In the data rows, 50 means zero.
Two rows play each game, the first against the second. How much does the first row win by? 15 is about a draw, 30 a big win and 0 a big loss. Wins can go round in a circle: one row can beat a second, the second a third and the third the first. Each row has two weighted sums of its numbers, A and B, taken from their middle values. A row wins by its A times the other's B, less its B times the other's A.
Array([44, 78, 39, 33, 47, 38, 38, 43, 36, 56, 60, 26, 48, 56, 68])
Array([79, 27, 57, 59, 40, 54, 39, 42, 45, 53, 46, 50, 37, 67, 51]) ~ 15
Array([36, 49, 64, 55, 45, 66, 51, 45, 77, 45, 49, 49, 41, 36, 76])
Array([74, 43, 41, 36, 39, 47, 43, 47, 45, 74, 48, 41, 40, 79, 62]) ~ 13
Array([45, 30, 35, 53, 57, 47, 38, 42, 45, 42, 26, 53, 31, 32, 32])
Array([44, 76, 37, 34, 27, 26, 46, 58, 42, 41, 70, 26, 42, 65, 70]) ~ 15
Array([53, 40, 40, 32, 38, 63, 44, 59, 27, 68, 58, 45, 45, 66, 66])
Array([50, 47, 77, 56, 57, 52, 47, 79, 42, 46, 36, 54, 73, 76, 41]) ~ 26
Array([59, 45, 51, 56, 53, 40, 47, 62, 52, 45, 42, 77, 32, 36, 27])
Array([48, 78, 37, 65, 47, 59, 46, 38, 54, 58, 34, 51, 48, 69, 33]) ~ 17
Array([79, 78, 38, 60, 77, 39, 52, 56, 51, 53, 38, 53, 36, 64, 31])
Array([46, 46, 38, 46, 33, 34, 44, 73, 39, 40, 47, 56, 36, 52, 56]) ~ 13
Array([40, 32, 48, 44, 48, 56, 44, 37, 52, 58, 38, 54, 58, 57, 33])
Array([66, 44, 63, 37, 52, 67, 50, 79, 43, 48, 42, 55, 43, 30, 44]) ~ 15
Array([41, 31, 41, 37, 50, 59, 39, 43, 39, 43, 51, 46, 44, 55, 76])
Array([42, 78, 47, 38, 77, 53, 41, 43, 40, 79, 50, 59, 47, 42, 45]) ~ 14
Array([79, 34, 55, 53, 52, 69, 44, 50, 59, 45, 39, 46, 53, 33, 51])
Array([79, 78, 58, 67, 77, 46, 79, 42, 48, 79, 44, 47, 61, 37, 50]) ~ 14
Array([61, 38, 77, 46, 46, 60, 43, 33, 42, 62, 55, 68, 57, 73, 48])
Array([46, 41, 39, 36, 29, 47, 42, 46, 42, 54, 63, 48, 45, 79, 60]) ~ 15
Array([79, 57, 45, 45, 38, 27, 44, 79, 48, 42, 52, 41, 43, 52, 53])
Array([47, 72, 43, 61, 48, 49, 42, 47, 57, 38, 44, 51, 41, 49, 52]) ~ 15
Array([70, 42, 52, 78, 72, 79, 49, 60, 48, 45, 30, 70, 40, 41, 27])
Array([39, 44, 77, 50, 30, 72, 64, 36, 41, 45, 63, 77, 78, 59, 69]) ~ 10
Array([53, 39, 72, 64, 51, 66, 79, 40, 79, 44, 79, 77, 53, 39, 39])
Array([43, 41, 53, 35, 49, 49, 50, 53, 56, 63, 46, 47, 57, 38, 48]) ~ 17
Array([47, 78, 64, 78, 54, 66, 60, 45, 53, 50, 40, 48, 78, 39, 35])
Array([32, 33, 39, 51, 46, 44, 37, 79, 48, 58, 31, 58, 35, 79, 36]) ~ 21
Array([46, 47, 56, 32, 28, 45, 79, 41, 59, 43, 79, 31, 61, 44, 73])
Array([42, 43, 53, 32, 36, 52, 53, 45, 44, 43, 54, 33, 51, 43, 54]) ~ 16
Array([62, 64, 54, 46, 39, 48, 41, 48, 49, 42, 63, 68, 64, 37, 56])
Array([42, 31, 48, 47, 52, 52, 31, 55, 41, 43, 33, 39, 41, 41, 43]) ~ 13
Array([50, 31, 49, 60, 55, 44, 45, 42, 49, 75, 27, 61, 50, 42, 27])
Array([56, 56, 42, 65, 56, 48, 67, 49, 76, 45, 43, 57, 62, 34, 41]) ~ 15
Array([26, 57, 55, 40, 62, 60, 35, 73, 35, 47, 34, 37, 61, 56, 50])
Array([79, 51, 77, 64, 29, 79, 45, 76, 35, 40, 64, 35, 71, 35, 57]) ~ 17
Array([42, 63, 34, 54, 54, 79, 36, 79, 39, 43, 36, 51, 37, 26, 41])
Array([75, 48, 51, 58, 48, 36, 52, 42, 32, 38, 63, 40, 30, 67, 63]) ~ 16
Array([50, 77, 40, 40, 37, 40, 43, 51, 50, 43, 64, 55, 48, 53, 53])
Array([69, 78, 33, 35, 54, 56, 40, 58, 39, 41, 75, 39, 41, 32, 63]) ~ 14
Array([46, 67, 35, 43, 30, 32, 55, 43, 50, 41, 67, 37, 36, 43, 68])
Array([40, 49, 48, 52, 77, 40, 53, 46, 44, 79, 38, 77, 46, 28, 39]) ~ 22
Array([47, 50, 41, 40, 39, 35, 44, 44, 45, 62, 50, 50, 45, 46, 41])
Array([76, 56, 44, 78, 40, 55, 71, 35, 59, 48, 32, 60, 51, 48, 35]) ~ 15
Array([51, 48, 36, 40, 77, 58, 40, 47, 45, 79, 55, 50, 44, 56, 55])
Array([45, 50, 43, 55, 74, 42, 48, 42, 46, 71, 39, 60, 45, 37, 38]) ~ 11
Array([65, 78, 39, 36, 31, 36, 43, 61, 34, 76, 77, 26, 57, 50, 76])
Array([56, 76, 33, 66, 61, 49, 57, 37, 64, 48, 28, 64, 34, 44, 37]) ~ 14
Array([44, 51, 40, 27, 27, 32, 48, 45, 43, 43, 67, 40, 52, 38, 57])
Array([48, 69, 35, 64, 77, 79, 70, 44, 79, 41, 36, 53, 29, 38, 27]) ~ 1
Array([44, 55, 46, 72, 49, 55, 79, 30, 79, 65, 44, 38, 64, 64, 42])
Array([50, 52, 64, 50, 48, 79, 52, 45, 64, 44, 57, 36, 77, 42, 57]) ~ 14
Array([50, 65, 44, 30, 46, 73, 44, 79, 34, 46, 49, 43, 54, 39, 61])
Array([49, 76, 33, 63, 58, 75, 43, 79, 40, 56, 38, 52, 32, 47, 41]) ~ 20
Array([41, 45, 43, 31, 56, 48, 39, 52, 39, 45, 56, 39, 43, 26, 54])
Array([43, 65, 39, 63, 52, 47, 49, 51, 55, 39, 32, 51, 45, 71, 34]) ~ 14
Array([79, 36, 47, 77, 56, 70, 37, 79, 40, 40, 36, 68, 47, 45, 43])
Array([72, 50, 63, 36, 49, 74, 57, 46, 53, 54, 58, 31, 78, 38, 71]) ~ 13
Array([38, 41, 43, 46, 32, 50, 47, 41, 52, 43, 49, 46, 47, 41, 51])
Array([52, 39, 37, 41, 44, 40, 44, 64, 36, 41, 55, 36, 38, 46, 55]) ~ 16
Array([56, 37, 50, 41, 34, 31, 44, 79, 42, 43, 49, 43, 37, 79, 50])
Array([47, 56, 31, 42, 70, 52, 41, 46, 36, 79, 55, 26, 45, 79, 68]) ~ 8
Array([50, 31, 45, 68, 68, 36, 79, 43, 79, 57, 42, 59, 36, 35, 52])
Array([44, 50, 77, 69, 56, 44, 67, 46, 51, 45, 45, 49, 72, 26, 42]) ~ 11
Array([59, 77, 38, 53, 53, 79, 42, 79, 41, 43, 45, 50, 41, 40, 47])
Array([79, 46, 77, 66, 41, 55, 41, 49, 40, 43, 53, 42, 64, 66, 51]) ~ 13
Array([67, 60, 74, 78, 37, 28, 43, 34, 54, 44, 40, 66, 51, 51, 43])
Array([50, 78, 36, 54, 54, 51, 37, 47, 62, 41, 52, 47, 33, 46, 56]) ~ 20
Array([43, 50, 41, 36, 27, 41, 40, 56, 38, 37, 68, 26, 48, 79, 71])
Array([47, 48, 62, 32, 27, 45, 42, 45, 32, 38, 64, 54, 46, 62, 70]) ~ 15
Array([79, 78, 53, 78, 48, 79, 39, 79, 44, 48, 46, 52, 78, 34, 42])
Array([48, 45, 42, 51, 77, 34, 62, 32, 60, 69, 35, 71, 39, 43, 27]) ~ 15
Array([34, 32, 68, 64, 64, 49, 44, 45, 51, 50, 26, 67, 45, 45, 27])
Array([51, 41, 50, 47, 38, 34, 70, 43, 66, 58, 50, 36, 50, 66, 55]) ~ 15
Array([53, 29, 42, 52, 65, 55, 41, 37, 43, 70, 42, 61, 42, 41, 38])
Array([40, 37, 64, 44, 48, 46, 47, 40, 54, 43, 41, 46, 56, 43, 53]) ~ 15
Array([40, 37, 55, 44, 44, 54, 41, 42, 52, 42, 51, 44, 50, 35, 52])
Array([56, 78, 42, 38, 45, 34, 49, 79, 36, 63, 63, 33, 47, 39, 64]) ~ 15
Array([75, 35, 40, 63, 69, 36, 48, 36, 48, 79, 26, 66, 34, 79, 27])
Array([56, 35, 54, 41, 41, 55, 44, 60, 42, 48, 47, 57, 44, 63, 47]) ~ 15
Array([79, 78, 49, 32, 27, 64, 49, 79, 35, 61, 72, 34, 62, 57, 64])
Array([35, 44, 41, 41, 52, 71, 33, 61, 38, 37, 55, 52, 40, 26, 63]) ~ 18
Array([43, 62, 36, 50, 68, 75, 55, 60, 70, 45, 38, 48, 44, 40, 50])
Array([44, 40, 77, 41, 36, 58, 46, 38, 79, 47, 60, 34, 59, 60, 49]) ~ 16
Array([41, 54, 54, 42, 51, 37, 50, 38, 45, 47, 50, 45, 52, 77, 39])
Array([50, 31, 77, 70, 37, 63, 79, 37, 76, 54, 52, 61, 78, 52, 38]) ~ 16
Array([52, 53, 77, 51, 33, 31, 46, 39, 44, 43, 73, 53, 78, 76, 60])
Array([48, 50, 37, 47, 47, 35, 53, 78, 48, 70, 66, 54, 39, 50, 35]) ~ 14
Array([40, 36, 51, 52, 63, 43, 50, 46, 57, 43, 44, 49, 41, 41, 47])
Array([51, 41, 39, 46, 48, 47, 42, 79, 40, 41, 46, 58, 35, 37, 48]) ~ 13
Array([38, 43, 77, 43, 31, 46, 39, 43, 43, 45, 55, 34, 78, 65, 65])
Array([47, 39, 35, 52, 57, 79, 39, 79, 42, 39, 51, 38, 45, 34, 54]) ~ 16
Array([38, 64, 39, 43, 54, 79, 41, 53, 35, 74, 46, 39, 48, 51, 73])
Array([35, 56, 38, 32, 30, 55, 41, 41, 42, 45, 58, 26, 40, 52, 57]) ~ 4
Array([39, 51, 50, 34, 52, 37, 44, 38, 44, 63, 53, 48, 61, 52, 49])
Array([43, 32, 51, 57, 55, 70, 52, 45, 67, 42, 31, 55, 70, 31, 32]) ~ 14
Array([79, 57, 77, 78, 34, 54, 79, 39, 62, 41, 64, 39, 78, 47, 44])
Array([79, 55, 29, 78, 51, 68, 69, 75, 68, 48, 43, 42, 70, 56, 50]) ~ 14
Array([55, 42, 45, 41, 41, 40, 51, 52, 49, 48, 47, 44, 38, 56, 59])
Array([40, 67, 34, 40, 50, 79, 40, 79, 57, 54, 55, 36, 46, 44, 58]) ~ 15
Array([38, 55, 53, 37, 52, 44, 58, 50, 70, 45, 45, 45, 57, 34, 54])
Array([49, 40, 43, 37, 41, 38, 55, 43, 52, 76, 57, 77, 39, 76, 58]) ~ 16
Array([36, 42, 63, 53, 44, 79, 79, 51, 79, 46, 79, 60, 72, 26, 55])
Array([50, 34, 31, 57, 56, 63, 79, 44, 79, 39, 64, 74, 30, 36, 54]) ~ 13
Array([63, 57, 33, 41, 36, 26, 50, 41, 55, 57, 57, 40, 40, 34, 48])
Array([38, 54, 39, 37, 45, 71, 40, 79, 42, 55, 45, 65, 47, 65, 55]) ~ 19
Array([61, 45, 33, 51, 60, 28, 48, 42, 52, 54, 38, 77, 32, 34, 36])
Array([79, 44, 51, 40, 29, 44, 41, 63, 44, 40, 46, 35, 43, 60, 53]) ~ 14
Array([47, 37, 51, 46, 39, 48, 35, 59, 41, 40, 42, 38, 28, 32, 65])
Array([79, 67, 41, 52, 32, 63, 50, 62, 44, 79, 50, 66, 40, 54, 76]) ~ 10
Array([36, 48, 32, 45, 36, 40, 40, 55, 49, 43, 44, 51, 33, 45, 48])
Array([38, 76, 44, 48, 52, 53, 62, 56, 57, 44, 45, 28, 52, 53, 44]) ~ 15
Array([49, 46, 49, 53, 45, 32, 41, 49, 38, 39, 63, 36, 32, 79, 76])
Array([79, 48, 59, 40, 46, 44, 43, 41, 40, 61, 50, 38, 50, 53, 56]) ~ 19
Array([49, 43, 49, 52, 44, 52, 42, 74, 53, 42, 43, 54, 65, 53, 27])
Array([44, 27, 74, 60, 55, 42, 41, 28, 56, 47, 28, 64, 55, 55, 27]) ~ 14
Array([64, 60, 31, 33, 32, 28, 45, 75, 41, 42, 76, 32, 33, 46, 62])
Array([49, 42, 39, 39, 37, 34, 44, 79, 44, 43, 50, 46, 47, 47, 46]) ~ 15
Array([58, 42, 77, 78, 52, 33, 67, 45, 44, 43, 54, 44, 78, 28, 47])
Array([36, 39, 54, 37, 47, 40, 79, 35, 79, 48, 62, 52, 47, 45, 57]) ~ 11
Array([54, 35, 42, 56, 42, 60, 48, 64, 50, 44, 26, 71, 39, 61, 33])
Array([52, 62, 37, 53, 47, 35, 44, 45, 44, 45, 42, 48, 35, 38, 39]) ~ 14
Array([70, 67, 56, 31, 36, 72, 45, 79, 37, 43, 69, 31, 54, 42, 70])
Array([30, 48, 45, 43, 70, 47, 43, 38, 37, 59, 53, 36, 39, 76, 48]) ~ 14
Array([41, 78, 45, 44, 50, 68, 40, 79, 41, 79, 47, 60, 41, 34, 54])
Array([41, 51, 46, 36, 41, 51, 55, 40, 59, 63, 60, 34, 64, 44, 55]) ~ 10
Array([51, 45, 46, 78, 71, 37, 63, 46, 48, 74, 26, 72, 69, 42, 27])
Array([63, 48, 57, 70, 47, 44, 51, 53, 39, 35, 46, 42, 59, 26, 50]) ~ 14
Array([53, 36, 35, 43, 43, 44, 63, 48, 57, 46, 63, 45, 46, 41, 76])
Array([57, 62, 49, 57, 37, 29, 61, 31, 49, 40, 61, 33, 51, 58, 53]) ~ 12
Array([40, 46, 56, 52, 43, 47, 55, 33, 57, 61, 44, 53, 66, 50, 44])
Array([30, 51, 65, 29, 42, 59, 36, 41, 36, 42, 49, 42, 51, 54, 60]) ~ 15
Array([36, 67, 56, 56, 48, 51, 44, 38, 56, 48, 36, 45, 63, 42, 33])
Array([39, 39, 36, 34, 59, 50, 74, 42, 79, 46, 79, 76, 46, 63, 76]) ~ 14
Array([39, 78, 45, 44, 77, 61, 68, 38, 68, 79, 63, 43, 58, 38, 34])
Array([53, 78, 29, 50, 77, 68, 51, 45, 79, 79, 56, 74, 33, 44, 43]) ~ 5
Array([57, 45, 77, 48, 47, 40, 55, 42, 67, 45, 54, 77, 38, 39, 51])
Array([26, 71, 40, 47, 77, 70, 37, 46, 41, 43, 41, 34, 47, 51, 47]) ~ 13
Array([58, 42, 51, 32, 30, 35, 47, 42, 39, 44, 47, 47, 52, 44, 59])
Array([48, 69, 30, 54, 59, 57, 57, 39, 64, 50, 43, 37, 27, 44, 46]) ~ 7
Array([42, 36, 47, 35, 48, 44, 40, 57, 43, 45, 37, 77, 45, 39, 48])
Array([36, 50, 61, 45, 50, 54, 37, 79, 40, 41, 48, 44, 76, 44, 51]) ~ 20
Array([51, 42, 63, 58, 57, 50, 42, 38, 44, 40, 38, 33, 58, 59, 39])
Array([55, 27, 51, 78, 68, 34, 53, 48, 50, 39, 26, 77, 53, 35, 27]) ~ 12
Array([63, 43, 47, 72, 63, 38, 79, 42, 79, 39, 79, 41, 50, 42, 51])
Array([54, 40, 72, 63, 57, 36, 47, 41, 46, 40, 41, 61, 50, 36, 31]) ~ 14
Array([45, 70, 49, 45, 50, 46, 44, 53, 43, 44, 35, 51, 35, 44, 34])
Array([41, 36, 49, 49, 46, 44, 37, 45, 43, 41, 37, 44, 39, 54, 39]) ~ 14
Array([52, 47, 62, 65, 52, 65, 50, 68, 42, 42, 41, 66, 71, 38, 37])
Array([57, 42, 77, 42, 30, 26, 53, 36, 52, 47, 58, 48, 40, 44, 37]) ~ 11
Array([49, 30, 43, 47, 43, 32, 43, 43, 42, 44, 44, 58, 40, 55, 47])
Array([40, 78, 38, 42, 61, 79, 45, 67, 43, 66, 41, 47, 41, 37, 40]) ~ 14
Array([38, 47, 47, 30, 38, 41, 47, 52, 40, 49, 51, 41, 52, 39, 61])
Array([54, 56, 35, 39, 70, 36, 55, 48, 63, 77, 61, 60, 39, 34, 50]) ~ 15
Array([79, 68, 31, 40, 29, 40, 48, 69, 44, 41, 47, 33, 31, 46, 49])
Array([32, 46, 66, 41, 48, 47, 46, 52, 42, 46, 45, 49, 60, 49, 42]) ~ 20
Array([41, 78, 41, 35, 43, 66, 34, 63, 48, 45, 52, 55, 46, 32, 72])
Array([49, 71, 47, 45, 51, 47, 45, 57, 40, 46, 46, 39, 46, 46, 41]) ~ 14
Array([53, 43, 38, 40, 32, 42, 42, 40, 36, 43, 59, 77, 40, 79, 62])
Array([49, 71, 37, 43, 77, 34, 44, 45, 57, 41, 58, 34, 45, 53, 56]) ~ 12
Array([43, 48, 74, 47, 44, 26, 79, 41, 78, 45, 55, 64, 47, 57, 61])
Array([42, 41, 50, 40, 72, 48, 61, 43, 75, 66, 61, 55, 69, 41, 47]) ~ 14
Array([56, 78, 75, 58, 47, 38, 44, 56, 36, 47, 60, 39, 78, 46, 51])
Array([56, 43, 64, 64, 54, 40, 39, 50, 42, 42, 42, 62, 49, 38, 35]) ~ 15
Array([64, 48, 77, 78, 39, 53, 45, 71, 46, 47, 35, 50, 78, 55, 47])
Array([27, 54, 39, 57, 73, 67, 30, 53, 60, 45, 26, 49, 36, 48, 64]) ~ 22
Array([50, 39, 45, 48, 48, 45, 40, 43, 47, 41, 44, 47, 28, 45, 47])
Array([64, 63, 33, 68, 67, 56, 41, 42, 47, 79, 47, 50, 52, 35, 51]) ~ 10
Array([39, 61, 38, 40, 44, 44, 38, 44, 41, 42, 48, 53, 38, 46, 53])
Array([41, 43, 52, 27, 69, 55, 56, 48, 55, 46, 64, 27, 61, 46, 72]) ~ 15
Array([47, 57, 74, 74, 54, 57, 66, 42, 56, 50, 62, 34, 78, 41, 55])
Array([49, 51, 57, 44, 30, 79, 61, 44, 59, 40, 65, 36, 78, 45, 76]) ~ 13
Array([30, 61, 39, 27, 61, 47, 44, 51, 44, 66, 41, 37, 49, 34, 52])
Array([36, 42, 44, 53, 64, 60, 47, 37, 79, 42, 35, 55, 40, 55, 28]) ~ 14
Array([34, 55, 60, 28, 34, 49, 41, 79, 47, 50, 53, 40, 49, 72, 58])
Array([61, 44, 77, 55, 43, 33, 40, 69, 41, 59, 47, 44, 69, 79, 52]) ~ 14
Array([74, 29, 60, 66, 74, 52, 42, 39, 47, 41, 26, 61, 38, 51, 27])
Array([45, 48, 34, 47, 77, 51, 79, 39, 79, 73, 73, 38, 34, 43, 51]) ~ 18
Array([74, 40, 58, 52, 38, 79, 43, 62, 46, 45, 60, 48, 78, 37, 54])
Array([65, 46, 37, 65, 72, 79, 40, 29, 44, 44, 34, 60, 37, 54, 39]) ~ 14
Array([41, 44, 46, 42, 38, 46, 49, 35, 49, 52, 50, 47, 45, 51, 44])
Array([36, 43, 77, 41, 29, 60, 38, 36, 39, 42, 64, 29, 78, 62, 50]) ~ 14
Array([36, 38, 77, 60, 50, 53, 73, 45, 63, 43, 43, 43, 75, 27, 34])
Array([42, 58, 30, 65, 61, 51, 37, 51, 50, 38, 34, 45, 27, 32, 40]) ~ 14
Array([57, 40, 61, 56, 48, 36, 49, 37, 41, 48, 48, 46, 59, 56, 38])
Array([52, 36, 37, 48, 71, 43, 79, 42, 79, 42, 79, 77, 32, 52, 58]) ~ 13
Array([73, 40, 77, 75, 56, 28, 44, 36, 42, 45, 36, 77, 52, 62, 42])
Array([48, 38, 77, 50, 37, 45, 75, 43, 46, 42, 79, 55, 61, 79, 42]) ~ 20
Array([53, 47, 64, 49, 51, 43, 49, 43, 46, 44, 38, 48, 63, 37, 48])
Array([45, 59, 36, 41, 56, 56, 45, 79, 40, 42, 47, 45, 38, 26, 51]) ~ 15
Array([50, 61, 41, 55, 49, 76, 43, 59, 43, 44, 44, 46, 35, 64, 28])
Array([73, 35, 77, 72, 67, 43, 48, 38, 50, 43, 35, 77, 38, 51, 27]) ~ 7
